One turn moves each row of this set onto another row. After a few examples, where does it send each row asked below?
Z_398: [  1.5  -6.5  -5.9   7.3  31.4  -1.3  -4.3  -5.8 -10.4 -34.9  -1.4 -16.5
 -24.1   5.2   9.0 -12.9   5.5  21.0   7.7   1.3  21.4   2.8  -9.7   4.3
  14.7 -10.4  -2.5   2.8  20.2 -13.0  -3.6  -3.1 -21.3 -28.5  -2.0  -2.9
 -12.2  19.2]
Z_769: [ 19.4 -24.4   0.0   2.9 -12.6 -11.0   5.2  -1.5  14.2  24.6   2.0 -12.8
  15.0   2.6   1.1  16.1   8.1   8.0  -0.6  -0.8  -5.1   7.0   7.0   5.1
   2.1 -19.6  -4.8 -36.1 -22.9  10.7  -1.8  -6.4  -7.6 -10.4  14.5  -3.1
   9.6 -16.8]
Z_187: [ -7.5 -29.8 -35.9   2.5 -21.6  16.6  -2.0   1.0  -8.5  -5.0  -2.3  13.1
  15.3   5.9   0.9   2.9   0.7   2.7   3.1   9.5   7.2  10.4  -2.4  16.8
 -14.8   2.6 -18.2   8.2  28.5   4.5   8.0  18.2 -18.0  -9.9  17.7  15.9
  13.9   7.9]
Z_553: [  5.7  -7.3   9.9   8.8  10.4  14.3   5.8  15.2  -4.2  -1.7  -3.7   6.0
  -6.9  12.5  20.8   4.7  -6.5 -11.9   6.9  13.8 -18.7  16.1   1.5 -14.5
 -11.0 -14.0 -32.3 -18.7  21.1  14.1 -18.5  -0.8 -16.9  -1.9  19.8 -13.7
  19.1 -10.6]
Z_773: [-20.2 -13.7  -4.0   9.0   4.0 -23.8  -7.3 -24.3 -20.9 -10.1 -25.1  -6.4
  -8.8   2.5 -19.2 -12.9  -3.3 -18.2  -9.9  10.6  -1.8  -5.5 -11.0  -0.4
  -4.6 -13.4 -11.8  -1.8  20.0   5.9 -23.0   1.9 -23.4  34.7 -15.0  -1.6
  -2.2 -16.7]
Z_289: [  6.9   5.4 -10.4   8.3  17.4  -5.3  19.5  -8.4  -3.5  17.4 -23.0  -9.9
  15.0 -17.8  -1.4   8.1   3.6   4.8   5.1  -9.1  -1.3  -6.5   8.4  -5.1
  10.0 -25.4  -2.2 -20.3  17.1   7.3   8.3  11.6 -39.0  -9.8 -13.8  -5.1
  29.4 -16.2]
Z_87: [-13.2  -2.9   1.7 -29.2   1.9   1.1 -13.7  10.2  -7.2 -15.7  -0.5 -20.7
 -16.4  -2.4   7.3   9.0   5.9  12.7  17.8 -12.0  13.7  -7.9 -32.9  16.6
  22.2  -4.9  -7.9  17.0   5.3  -7.4  -7.6  -1.3 -20.9  10.8   4.9   1.3
 -12.5  26.3]
Z_493: [ -7.2   4.1  20.9  10.4  -3.4  -3.2 -26.2   2.3 -21.0  20.1  -1.0  -6.9
 -10.8  14.8   6.7  -5.4  16.3   1.5  23.5  -8.6   7.4  -1.7 -11.1 -19.7
   1.0 -27.9 -10.2   0.7  16.1  15.8  -0.8  -2.7   6.4  16.9 -20.8 -26.0
  -4.1  -7.2]
Z_416: [-35.2  -6.1 -13.0  -4.2 -12.4  -5.3   2.7  -7.0   8.0  12.3  11.0   0.8
  -0.3  19.2  17.3  11.1   2.9  -0.2   5.0  -8.9  -3.5 -15.4  13.5  12.0
  -2.0  -3.9   8.5 -10.1  12.3  19.5   2.4  -6.2 -11.8  -9.1 -16.1   8.5
 -12.3 -32.7]
Z_546: [  4.4 -18.2  -5.8  -8.0  11.6  17.2   2.9 -13.8 -15.8   0.7 -26.0 -14.6
  -5.4  -6.4   0.6 -17.1  -5.4   6.6 -24.4  23.1  -1.2 -10.6 -35.2  -2.8
 -10.2 -33.5 -15.7 -10.6   5.5  -3.4   6.7  15.5 -23.4 -24.4  24.8   9.0
 -17.3   3.2]
Z_863: [-11.6  23.1   0.1  -9.7  -1.4   4.9  -5.5   7.5  13.0   3.0  -3.5 -20.1
  -3.0  19.4  -7.4  -0.1   8.5  15.1   4.9   9.4   1.3 -16.4 -31.3   1.3
  -8.8 -24.5  -7.3  -5.1 -20.8   3.9 -27.1  10.3 -21.6   0.5 -18.3  12.2
 -30.8  -7.8]
Z_984: [-25.0 -30.8  18.2  -8.5   3.7 -13.8   6.8   4.9  -0.6  14.9  -6.9  -5.1
  12.7  15.9   0.4  -5.4  -5.7   7.9  16.0  14.1 -16.9 -13.8   6.4 -12.0
  12.8 -12.5 -28.3  -7.2 -22.7  -7.9   5.6  -8.7 -29.7 -11.5 -26.4   2.1
  -3.0   4.9]
Z_522: [  1.1 -18.3   5.1  -0.2  -3.5  -1.5   0.1 -10.2   3.9   8.9 -17.5  -6.7
 -11.6  11.0  21.2   2.9  21.6   1.7  19.6  22.8 -11.5 -17.3 -25.9  20.4
  -1.9  -0.4 -43.6   3.6  25.1  10.0 -18.7  -7.0  -1.6   3.7  10.9  -3.8
 -14.7 -13.1]
Z_864: [  1.7 -10.8 -14.7  10.3 -12.9  12.0  -4.8 -13.8 -38.6  -1.0 -22.4 -37.8
  -2.0   6.5  21.3 -19.2  29.3   4.0  14.4  23.0   1.2  -5.9  -7.6   9.2
  10.9 -15.5 -10.1 -13.8 -14.0  -9.0   6.3  -3.8 -13.9 -20.9   2.6   8.8
 -18.5  13.8]
Z_57: [-10.5 -11.8   1.0 -17.5   1.8  -3.9 -18.4 -17.3 -31.8   2.8  -3.2  -2.1
   7.9   3.6  22.6  -6.5   2.2  -8.0  -2.1  -1.9   2.6  -0.2 -10.0  -8.5
  -4.3 -19.7   9.7  -7.2  -0.3   3.8  54.3  10.3  -5.2 -17.2  -3.9   7.6
  13.3   4.1]
Z_614: [ 41.0   9.3 -10.4   9.4 -15.6  -1.1 -11.7  -4.7   2.0   7.4 -10.1 -11.0
   6.4  16.5   4.8   1.0  21.6   2.5  -1.2  23.8  15.6  13.8   2.3   3.9
  -5.9   2.6  -5.5 -10.2   2.7   6.5  19.3  -7.0  -9.2 -17.6  17.7   9.9
   1.3  -3.9]
Z_208: [-13.8  15.3 -10.5 -15.1  15.7   8.1  22.3   4.0   1.5 -13.2 -14.1   0.4
 -20.8  -2.5  -2.7   6.3  -6.4  13.8 -15.6   8.3  -2.1 -13.8 -17.4   8.7
 -16.4 -27.1 -18.5   6.9 -19.6  20.0   9.2 -21.3  -7.6  -4.9 -14.8  11.0
   8.9 -20.0]
Z_387: [  0.1  15.1 -24.5  -4.4 -13.1  -1.4   0.5 -12.1 -21.1  -8.4   9.8 -29.3
  -5.6   7.0  -3.3  18.8  16.8 -10.4  -1.9   6.4   1.0  13.5  -3.5   1.9
  11.2  19.1   3.4   2.2  -2.1  24.5 -11.9   9.5  15.9 -13.7  10.4   7.6
  -7.6  12.6]
Z_14: [ -9.3  -7.2  -8.4  -9.8   0.8 -13.4   3.5  16.3   4.1  -0.1  -7.5  -4.3
  41.9   7.7   1.4  -1.7   1.4 -11.7  -2.9  14.5  -4.2  -0.2  -6.6   2.9
   0.8 -13.7 -10.2  -1.9  -6.6   2.6  21.4   4.4  41.2  -9.7 -10.9   6.3
  -1.8   0.3]
Z_344: [-12.1  -0.8  12.0 -12.1  -4.2  10.2  14.9 -10.8 -22.4 -25.8 -23.2 -11.3
 -21.4  15.9  22.5   7.6   2.3   8.0  -3.7   3.9  11.2 -34.9   0.7  14.5
   5.5  -8.3 -30.4   1.5  10.4  29.6  -8.8  15.8  -9.7 -24.2 -13.1  13.7
   1.4   0.7]
Z_2: [  7.7 -22.7   6.5   1.9  18.9   2.4 -13.9 -12.8  -0.2  12.1   9.5 -34.2
 -22.3   8.5 -14.9 -15.6   8.5  14.2  -1.8  -5.6  -4.9  14.1  -6.4  27.2
  -9.6 -13.1   0.4 -14.5  10.6  11.5 -22.1  -3.1  -6.9 -21.5  12.2  -7.2
  16.9   9.0]
Z_479: [ -3.5   8.1 -30.4  -3.4   8.9   2.9  -9.7   6.0 -16.1  26.7 -19.5  -4.4
  -8.8   3.4   6.6  -8.2   2.2  16.0  13.4  -5.5  12.4  -3.7  -9.4  18.4
   9.1  -2.3  -7.1 -39.1   6.1   0.7 -11.5 -13.6 -36.8 -10.8  -7.8  -8.4
  -8.1  10.2]
Z_849: [ -5.4 -32.8  -0.9   1.7  23.9 -24.8   4.9  -1.6 -12.5 -11.7   1.7 -14.7
  -3.7  11.5  21.5  -4.3 -10.8  -5.9   5.1 -23.6  -9.9   5.8 -10.2   2.7
   0.2 -14.0 -15.5  12.6  11.5 -27.3   2.5  24.7  -9.6 -20.8 -22.5  -1.7
  -0.3   8.1]
Z_172: [-21.2 -13.9  -9.6  12.0 -10.2   0.3 -13.5  -9.8  -0.2 -13.5  -4.7 -22.3
  -5.2   6.7  -2.4  -7.6  23.6  -5.7   8.3 -20.0 -14.1   4.7 -25.3  -1.8
   9.2 -22.0   8.9  -7.9  -7.6  10.2   1.1  37.1 -24.3   5.1  -5.1 -31.0
   2.0  -4.7]
Z_177: [  1.7   9.1  -9.9  13.9  22.9  22.3  -3.4 -24.8  -5.7  12.1  -2.1   6.6
  -1.6  -5.5 -20.8 -19.3   5.0   7.3   2.8   4.5   7.5  -7.4   2.9  12.9
 -21.2 -30.6  -0.3 -11.7  12.0   3.2 -14.5  -2.7  -6.0   6.2  20.2  27.3
   2.4   7.3]
Z_176: [ -1.0  -0.9  10.0 -17.6  10.1  -4.9  -2.0  10.3   2.2  29.1 -27.6  -7.6
  -8.1  12.4  -0.6  21.0  11.9  36.0   0.1  -2.0   7.6   1.2   4.2   3.5
   0.9 -27.5  -8.0 -16.5 -18.6  21.0  -3.0  -7.9  -2.5   2.2  11.3  26.9
   7.6  14.9]
Z_326: [  6.2 -32.5  -7.9   1.3  28.3  -5.2  11.6  -6.0  -4.7 -25.6 -37.5   5.9
  -6.4   9.2   9.2   8.2   3.7  -4.8   0.8   1.2  15.4 -19.1  15.1  -5.8
  -3.1 -11.2 -21.0  10.1  10.3  -2.0  -5.4   4.0  -2.7  13.5 -18.7  25.0
   8.2  -2.0]
Z_222: [ -6.0  -4.5  -3.2   2.4   3.2  -2.5  -3.5   5.0 -10.7   3.7 -11.9  -5.8
   7.4   7.2 -11.7  14.7   8.1 -17.2 -10.3  -2.4  -2.6  -2.8  -8.9  10.4
   4.8 -15.6  13.0  -1.2  -3.2   3.6  -1.2   5.2  38.2  39.7  17.4  -0.6
  -3.0  -0.3]
Z_178: [  1.3  -4.1   1.5 -17.0  -6.2   4.2  13.5 -15.6   9.8   2.3 -38.1  -3.4
  13.9  12.2   1.4   2.5 -10.8   7.6  12.6  -1.0   9.2  -9.5 -18.1   2.8
  43.8 -13.6  -7.8   7.4 -22.2   2.1   4.7  -1.5 -13.5  -4.2   3.1  12.1
  -3.1  23.6]
Z_325: [-26.0   9.6  -7.8 -11.2  -3.2  -7.8  20.5 -24.3 -12.0  -6.0 -13.5  -9.8
 -12.9  -0.2 -15.4 -23.3  26.3  -4.2   2.8 -23.8  -2.9   5.3  -9.5  -2.4
  20.8 -20.2 -11.2   8.0  16.4   9.9  -7.1  28.2 -30.5  -3.5  -7.8   3.7
  17.3  14.3]
Z_189: [ -5.5  -9.8 -12.1   1.1  22.0  -6.1   2.2   1.7 -27.5 -15.2  -2.1  21.9
 -24.3  11.1  17.0  -0.4   5.2  15.6  -4.2  11.8  -9.4 -21.2 -10.3  -1.4
 -25.3 -21.4 -11.2 -28.1  11.1 -10.9  -2.5  -9.5   8.8 -24.6   1.8   5.2
  21.2   1.8]
Z_227: [-15.5 -22.2  16.9 -11.6   0.4 -24.9  12.2  -4.4  -6.2  23.1 -28.5   3.5
   3.7  -2.5  -2.3   1.4   6.3   4.3 -10.3 -12.4  -5.0  18.7 -10.1 -22.1
 -15.4 -45.8 -14.3  -1.9   5.6   6.6  -6.3  -3.1   2.1   5.5   7.7  28.4
  -4.1   4.8]
Z_413: [-14.0   2.7   5.8 -12.9  -5.2 -23.2  27.6   2.4  -6.6  -5.0   2.6 -14.4
 -20.5   3.8 -10.4 -12.1   4.1  -2.9  -4.4   4.1 -27.7  -9.8  14.3 -10.6
 -22.6 -33.3  -0.1  11.7   4.8  11.5 -23.3  21.9  -1.7   4.5  15.4   5.0
   8.0   4.9]
Z_617: [-10.1   2.2 -16.1   6.9  -2.9 -11.6  -7.6  -9.9 -36.2   1.2  -4.7  -3.9
  17.1   6.5 -27.6   0.9   9.2  31.6   1.8   2.3   5.3  -2.0 -14.1   5.9
  -4.8 -16.7  14.5   0.7  28.6  -3.1 -31.9   6.3 -24.8  -6.8 -13.0   4.5
   3.1  15.7]
Z_507: [ 12.5  -0.6   4.1  10.7  16.4   4.2  16.2 -12.8 -11.4 -10.5  -8.1  -7.4
   2.4   0.2  -0.5  14.1   6.7  -0.8  12.5  41.1   0.9 -14.0   5.3   5.7
 -22.8 -20.0   2.5  -6.1   0.9  18.9 -18.3   3.3  20.8  14.8   8.4  15.1
  13.1  -9.9]
Z_615: [-11.6   7.5 -35.3 -38.3 -24.9  -8.2   0.9 -12.2 -21.0   8.6 -18.5  -7.9
 -19.4   0.6  -2.1   9.5  -4.7  -1.2  -3.7   9.5  -1.0   4.0 -20.0  -3.9
   0.9 -15.0 -32.0  -0.8  -7.6  14.9  -5.1  -2.0  -2.8   5.7  -2.4  28.2
  16.3  15.9]
Z_167: [  4.1  -1.3  -2.1 -23.3   9.3  -1.2 -17.8  -3.4  -2.6  -5.9  -6.7  23.4
 -13.6  19.5   4.6  17.8  12.5  -3.2   8.3  -3.7  -1.6  13.0 -17.8 -21.2
   7.3  -3.8 -32.2  -6.7  -4.2  13.3   1.8  -5.6   4.4  19.6   5.7 -13.8
  -3.6  24.5]
Z_730: [ -9.9  10.5   1.2  23.1 -17.4   0.4  15.0   9.7 -30.0 -15.8 -29.2   5.2
  -2.1  24.6  10.1   7.8  13.5 -11.3  19.7  26.7   2.3  -8.5 -18.2   6.9
  -4.3  12.5   4.1   8.1   0.3  -1.5   5.8  -1.8   0.7  -3.0 -16.8  -4.6
  -6.0   4.7]
Z_997: [ -0.6   4.8 -18.4   2.9 -27.0   4.5  21.4  -7.3  -4.4 -22.6 -23.3 -24.5
   1.8  -0.1   4.3  -9.3  -1.8 -11.2   9.3   1.3   0.9  -6.3   3.8  -3.1
  15.8  -1.7 -23.0  18.6   5.7  20.4   0.6  23.2 -16.3 -35.2 -13.8  -7.3
   2.6  13.2]
Z_331: [ -6.7  -6.0   3.4 -18.2 -12.1  -1.2  -2.0  15.8 -25.1 -19.9   6.1  10.5
  16.7  -1.4 -22.6 -13.5   9.6  12.8  -7.2   5.8  26.5   5.3 -20.1 -23.9
  -7.6 -37.2 -20.5   0.7   4.6  -0.8  -5.2  16.0  -8.9   1.7  -9.8  11.6
  14.0  15.2]
Z_131: [  4.4  -3.8   3.1  24.4   6.5   7.3   2.8   2.0  -7.1 -26.6 -16.3  -7.7
  14.4  10.1   3.1   6.0  12.7 -11.8  14.0   1.9  17.0  29.3 -14.0  15.4
  14.1 -27.9  11.5 -19.0   6.9 -20.8  -1.3  11.4 -11.5  14.7  -3.9 -13.1
  -2.9   9.8]
Z_482: [-15.5 -19.6  -9.6   8.6 -29.5 -34.0  -2.2  11.5 -10.5 -10.4  -5.0  -1.5
  20.5  12.0  -2.3  -4.3  -8.9   8.9   8.4  14.6   0.3 -30.8  -1.9  -1.3
  11.1   7.4  -7.4  13.8   7.5 -16.8  -7.6  10.8  -3.1 -12.3  -0.2  18.7
   8.3   4.9]
Z_17: [-18.9 -35.3   4.6 -17.2  -1.9 -18.5  -4.2 -10.2 -25.6  18.4 -27.9 -27.7
 -14.8   2.0  -0.4 -18.3  16.9 -11.8  -4.2   1.4  -5.1 -17.8  11.3  -2.4
  -6.0 -31.7  -5.3 -20.7  17.7  -6.6  12.7  13.0 -10.3  -3.5 -22.7   2.7
  -3.9  12.1]
Z_975: [-11.6 -23.1   0.6   4.0   7.4   5.5 -46.8  -5.2  -7.4 -15.3   1.3 -17.5
  -0.2  22.3  -9.7   5.6 -17.4  -2.5 -14.0  12.4 -19.6  15.3 -22.3   1.9
   0.6 -15.2  -8.8  -8.1  -6.2 -11.7   4.1  -3.6   5.5  -2.5   2.5  -4.9
   1.3  18.7]
Z_520: [-11.2 -13.9   0.7   3.6   3.5 -31.4   3.9  12.3 -14.5   0.2   3.7 -14.1
 -18.9   2.7  15.9   6.0   7.2  24.4   5.3  -7.2  -4.8  -7.5  -2.1   2.7
   1.1 -19.2 -31.8   1.0 -24.8   6.1  13.0   3.1  33.1 -26.0  -1.8   0.1
   0.4  13.6]
Z_448: [-20.2  -0.3  -8.7   6.2  -3.5  13.9   1.9 -14.7  18.1  11.0   7.6  -5.5
 -14.6  13.4 -12.0   6.9 -19.8 -19.0  -0.9   3.0   2.0  20.3 -27.9  16.3
   1.4 -10.7   8.2 -16.0 -17.5   8.3  16.2   7.1  -4.8  -2.0  -9.3  -0.4
  11.3 -17.1]
Z_79: [  1.0 -28.7 -10.4   8.9   9.2  -4.0  23.4  -1.4 -17.6   7.0  20.2 -11.4
 -10.3  10.9  15.7   5.0  -8.1  11.7  16.3   8.3   1.4  -8.4   5.6 -14.4
   4.8 -17.1 -11.8   3.9  20.3   1.9  -9.5  28.2 -20.6 -18.2 -18.5 -18.9
   8.4 -23.9]
Z_152: [ -7.2  -2.7  -5.9   1.5 -35.4  18.7  19.3   6.2  -8.3   9.1   6.3 -10.5
  -9.9   4.0 -22.9  -0.6  11.1  -6.9  -3.0  23.7 -18.6   9.6   0.4 -18.6
  -4.5 -23.2   3.3  -6.9   4.6   2.7   8.2  -4.9 -23.4 -17.9   5.1 -11.9
  25.4  -3.5]

Z_178 goes to Z_2
Z_177 goes to Z_344
And these:
Z_167 goes to Z_617
Z_863 goes to Z_546
Z_507 goes to Z_997
Z_730 goes to Z_152

